In the rows, 128 means zero.
One turn or mirror swaps these rows in pairs. Which row does each one swap with?
The rows were stretched afterwards, more along some directions than others.
Duga: [169 161 119 127 115 130 128 149 137 108 137 100 136 134 116 141 143  99
 125 124  90]
nulok: [156 127 117 116 100 141 130 111 148 140 153 132 138 113 162  99 145 129
 139 141  82]
Tav: [176 137 106 128 109 131 129 137 147 117 140 133 159 146 129 135 132 123
 139 134  83]
Sezo: [138 128 140 124 123 139 134 143 127 151 126 118 136 109 135 113 152 144
 120 138 106]
fitom: [170 137 112 123 100 157 117 102 148 131 160 121 134 114 146 112 125 116
 145 132  87]
tipe: [129 134 111 132 129 141 125 140 128 164 129 126 121 119 111 139 134 130
 144 150  80]
meper: [126 130  92 125 118 151 113 106 141 108 165 128 123 144 119 127 122 110
 123 119  93]
Vem: [157 141 128 111 109 146 125 123 149 126 140 123 141 120 136 122 133 104
 117 140  88]
rar: [153 141 113 124 110 150 112 147 141 168 156 115 119 112 114 124 133 139
 137 145  94]
zipi: [151 139 114 117 118 131 124 126 142 122 160 115 154 106 152 117 120 120
 137 110 103]
gipi: [165 152 123 113  96 177 112 140 147 127 143  94 137 119 135 123 126 118
 133 145  73]
Fof: [164 130  96 136 121 143 107 132 127 113 150  99 137 142 116 156 132 117
 133 110  81]
lusi: [159 153 121 121 135 133 147 132 138 165 126  97 145  78 131 126 134 126
 141 139  87]
dis: [147 153 123 126 110 156 141 120 145 121 137 122 124 140 106 113 136 107
 141 154  78]
Guzik: [139 134 121 128 135 145 126 138 129 154 151 107 137  96 138 107 128 151
 136 133  99]
zeru: [133 166 106 133 114 125 115 119 143 141 141  99 121 132 125 130 129 106
 131 117  76]
davat: [168 145 122 139 132 122 122 136 134 148 132  98 153 110 131 135 131 141
 139 120  78]
Tezu: [128 133 123 138 110 145 112 129 141 109 139 137 121 131 123 115 128 113
 124 140 109]
mak: [149 148 109 125 149 132 135 131 123 164 146  84 129  93 131 143 129 127
 124 132  70]
vumi: [147 121 135 122 118 166 134 133 120 133 136 109 123 120 122 123 149 131
 128 137  99]
dom: [159 158 113 135 133 135 121 151 134 128 123  95 147 112 109 136 129 110
 127 122 105]
nosu: [167 148 125 124 118 139 144 135 156 144 141 111 156 116 133 124 147 127
 139 147  67]
rab: [172 166 107 133 135 111 125 151 134 153 150  95 143 109 130 134 135 131
 133 122  76]
zofo: [163 141 110 120 115 138  97 124 153 130 148 101 133 117 126 138 125 101
 117 122  97]
zan: [167 154 128 127 113 149 133 123 143 144 143  82 125 126 127 117 148 128
 136 140  57]
vuvav: [151 156 125 136 113 149 116 129 127 142 138  99 114 139 121 125 130 125
 116 128  72]
vetif: [155 138 102 126 114 154 108 129 134 127 148  95 112 124 124 146 126 109
 122 125  88]
nobi: [144 117  92 138 139 118 109 133 131 116 154 138 132 144 123 145 127 118
 122 118 114]
Zefez: [131 126 123 124 104 158 114 103 153 132 158 135 126 114 127 105 127 114
 141 129  97]
ludit: [148 151 128 131 125 163 128 138 126 160 139  90 124 102 126 102 148 135
 149 148  75]
goz: [137 149 122 125 131 134 118 155 131 130 134 128 138 113 127 129 130 126
 118 140 116]
sabun: [170 133 135 116 132 144 127 155 118 158 133  91 125 119 131 134 147 137
 125 130  88]
vum: [116 146 110 134 104 148 113 117 142 103 139 110 132 132 114 126 136  97
 141 127  82]
kepep: [128 131 121 132 120 124 120  96 140 129 140 140 136 123 140 125 115 122
 138 130  85]
Diti: [140 135 136 122 126 135 124 121 119 130 134  93 116 141 123 120 149 118
 122 113  96]
fata: [140 155 105 127 106 146 116 130 147 131 149  81 116 118 123 127 138 118
 145 111  91]
Bobe: [151 151 115 123 112 144 132  97 147 143 150 104 130 101 148 118 112 123
 140 126  80]
gasug: [176 135 115 116 116 156 113 129 137 133 136 115 135 134 149 141 108 128
 129 132  83]
zufez: [170 141 118 126 129 166 132 135 132 164 131  95 132 102 131 116 140 129
 154 134  66]
Tapo: [125 145 125 126 109 158 121 135 130 110 142 107 127 136 120 105 144 112
 122 123  94]
lolev: [173 149 115 120 128 131 118 137 118 142 142 110 124 134 139 153 118 134
 117 118  95]
Tumu: [138 129 108 122 127 121 107 126 115 141 148 122 114 136 139 141 117 131
 118 126 107]
vik: [152 117 117 117 120 145 123 118 141 156 158 138 131 125 144 134 123 137
 144 134  83]
lediz: [168 128 113 109 133 132 124 139 124 157 153 121 147 110 157 125 117 152
 136 130  96]
topif: [126 144 106 130 132 117 127 106 135 136 153 144 124 115 127 127 120 107
 133 127  92]
bod: [132 141 111 124 130 138 109 144 120 141 152 125 116 131 112 143 130 114
 108 135  89]

Fof pairs with vum
rar pairs with dis
fitom pairs with ludit
Duga pairs with bod
Tav pairs with tipe

One turn or mirror swaps these rows in pairs. Which row does each one swap with?
The rows were stretched afterwards, more along some directions than others.
resa: [144  97 132 116 124 113 145 154 121 130 122 143 136 119 133 152 127 120
 133 121 137 138]
fibud: [118 133 114 123 132 141 135 124 149 120 124 126 119 128 151 149 134 116
 146 130 123 134]
noler: [132 104 144 119 138 132 120 127 119 129 112 131 133 108 129 130 118 117
 122 133 142 134]
fakif: [122 111 135 128 119 115 132 126 108 134 134 141 112 127 127 136 128 135
 134 122 134 122]
nomi: [140 116 141 120 141 119 137 118 139 110 119 128  99 111 140 139 120 123
 134 134 132 134]
kor: [115 116 126 153 126 116 131 118 117 124 133 141 147 123 110 114 135 149
 120 126 115 128]
pab: [121 115 145 151 107 137 126 128 130 120 144 152 155 112 127 115 104 154
 123 136 128 122]
Mal: [120 133 124 113  97 108 129 113 125 127 136 128 136 127 129 146 160 137
 137 128 126 123]
vokip: [110 139 126 130 152 114 130 120 119 119 113 127 118 124 141 117 112 115
 128 138 140 103]
dedi: [131 109 137 127 118 123 140 141 126 130 118 144 142 114 132 140 111 118
 132 144 144 105]
nok: [109 113 121 115 116  90 135 133 122 112 139 136 115 129 142 148 159 145
 136 115 127 139]
mubub: [118 127 132 127 139 119 150 115 151  98 118 138 118 106 144 140 130 129
 135 136 129 131]
zaru: [118 125 133 143 108 117 126 104 131 133 134 155 152 109 137 103 134 149
  95 143 119 131]
fivag: [121 150 118 125 144  96 133 125 122 112 120 118 111 125 136 127 138 119
 139 127 134 111]
vupeb: [103 135 126 141 139 123 115 128 131 126 128 125 123  95 139 127 107 144
 137 137 140 123]
pini: [ 98 144 107 140 115 140 119 102 141 128 136 147 137 115 126 128 126 140
 125 133 108 122]
Kevog: [116 119 125 134 119 116 123 138 126 140 127 137 111  87 134 134  97 127
 123 132 144 111]
mupa: [127 135 153 126 135 134 121 105 133 123 117 126 128 104 134 113 133 136
 110 138 138 141]
mekar: [123 117 118 152 141 121 144 132 114 135 120 141 118 102 120 122 106 129
 128 124 122 123]
kib: [149 116 130 121 121 116 143 146 129 124 127 129 121 122 146 154 125 115
 149 128 136 127]
zifet: [117  94 139 134 129 112 137 131 131 112 128 157 155 115 138 134 147 148
 114 105 121 160]
mab: [109 110 134 133 123 110 133 136 132 125 132 143 123 107 159 138 131 142
 129 117 145 140]
luruk: [101 134 120 140 125 142 141 115 147 107 132 144 154 110 130 130 118 146
 143 148 118 115]
nem: [109 142 129 127 134 144 123 113 150 113 114 144 133 125 148 130 134 134
 121 124 137 131]
Rulu: [122 121 117 143 143 134 128 121 128 143 126 119 142  98 123 120  98 120
 135 136 130 114]
pevu: [116 136 125 128 138 135 129 108 138 141 112 132 117 109 131 125 119 100
 118 139 128 112]
Gekob: [135 130 135 142 126 147 135 124 131 122 112 150 133 117 130 129 113 146
 120 144 131 134]
nabab: [120 134 126 110 138 122 127 136 120 123 113 129 119 131 127 143 120 116
 130 129 134 114]
zed: [131 129 126 147 139 136 138 136 132 128 130 131 143 104 133 128 100 124
 136 138 129 117]
pepon: [127 125 126 145 114 145 112 117 135 147 128 133 131 103 139 131 120 136
 120 145 121 140]
siz: [104 116 122 125 118 120 127 141 127 140 126 139 108  90 145 142 107 125
 125 134 141 123]
zos: [123 127 115 122 136 124 142 122 135 117 123 125 103 120 144 159 122 115
 149 122 124 137]
mimo: [105 133 107 133 152 101 120 135 129 128 126 112  97 113 139 137 106 123
 149 126 140 112]
kivud: [103 130 116 152 121 120 111 104 129 124 136 150 133 111 122 111 130 153
 106 132 108 132]
zevub: [ 99 148 118 126 113 150 111 112 133 128 130 141 129 125 134 123 119 136
 123 137 129 111]
neb: [142 126 136 124 109 139 121 107 123 143 122 142 145 126 124 119 141 133
 105 132 115 134]
Diziz: [121 117 144 104 106 117 126 116 132 111 133 141 147 123 142 143 153 159
 122 140 125 144]
Vin: [114 131 134 128 109 142 106 108 150 126 134 147 158 110 133 123 125 146
 115 140 124 126]
Tol: [119 149 116 127 149 124 131 125 122 122 114 122 134 133 129 120 130 116
 135 130 134 113]
nobe: [118 108 137 137 118 128 138 117 138 125 136 156 149 106 144 117 128 144
 110 128 126 146]
mene: [114 151 142 135 142 133 116 119 134 121 109 122 130 100 130 112 111 130
 112 147 140 118]
zalo: [134 142 140 118 127 118 120 125 118 118 123 127 144 126 122 127 140 144
 119 133 134 123]
Sulon: [127 125 146 120  99 122 134 105 133 106 146 139 142 138 146 133 159 160
 137 134 126 135]
Vimi: [112 127 120 132 125 116 135 146 117 143 131 124 132 111 131 135 109 115
 144 138 137  99]
Pema: [128 141 127 131 129 151 119 115 129 132 122 136 165 120 111 111 117 134
 113 134 126 112]
dur: [120 124 127 117 107 117 118 128 123 143 129 130 116 104 141 154 138 140
 129 133 131 144]
susef: [113 156 121 131 125 149 103 105 132 137 127 124 119 119 140 114 105 126
 122 138 135 106]
bebas: [123 114 145 152 114 151 135 108 140 112 141 161 157 114 118 112 116 153
 120 132 120 130]
degev: [120 101 140 116 129 105 143 114 133 120 131 147 112 117 132 148 135 130
 131 108 128 140]
Rogi: [127 137 141 124 126 150 130 117 135 112 113 145 144 127 127 127 138 151
 119 133 138 139]
Luk: [105 122 123 150 140 143 125 111 128 121 125 143 155 109 112 102 106 120
 126 137 127 104]
Ruru: [119 148 138 119 126 138 128  99 137 137 122 117 128 125 131 135 142 122
 144 133 138 114]
rebun: [137 119 133 115 122 136 113 109 126 128 123 134 154 128 111 127 130 139
 115 128 125 128]
nanu: [116 134 132 141 145 150 131 123 136 117 113 132 154 124 136 128 136 137
 134 122 129 140]
ginit: [137 113 134 136 134 142 127 115 135 134 119 132 138 121 132 128 127 124
 114 131 114 150]
vos: [126 127 122 115 110 122 108 121 144 142 134 124 137 125 139 139 131 123
 130 136 131 118]
mogob: [136 114 133 131 139 128 130 141 114 138 123 128 136 104 127 129 104 132
 125 126 138 130]
dak: [122 134 134 137 111 121 128  98 135 119 145 131 139 123 128 108 138 141
 134 143 124 107]

degev pairs with Ruru
kor pairs with ginit
pevu pairs with fakif
nok pairs with fibud
rebun pairs with Rulu

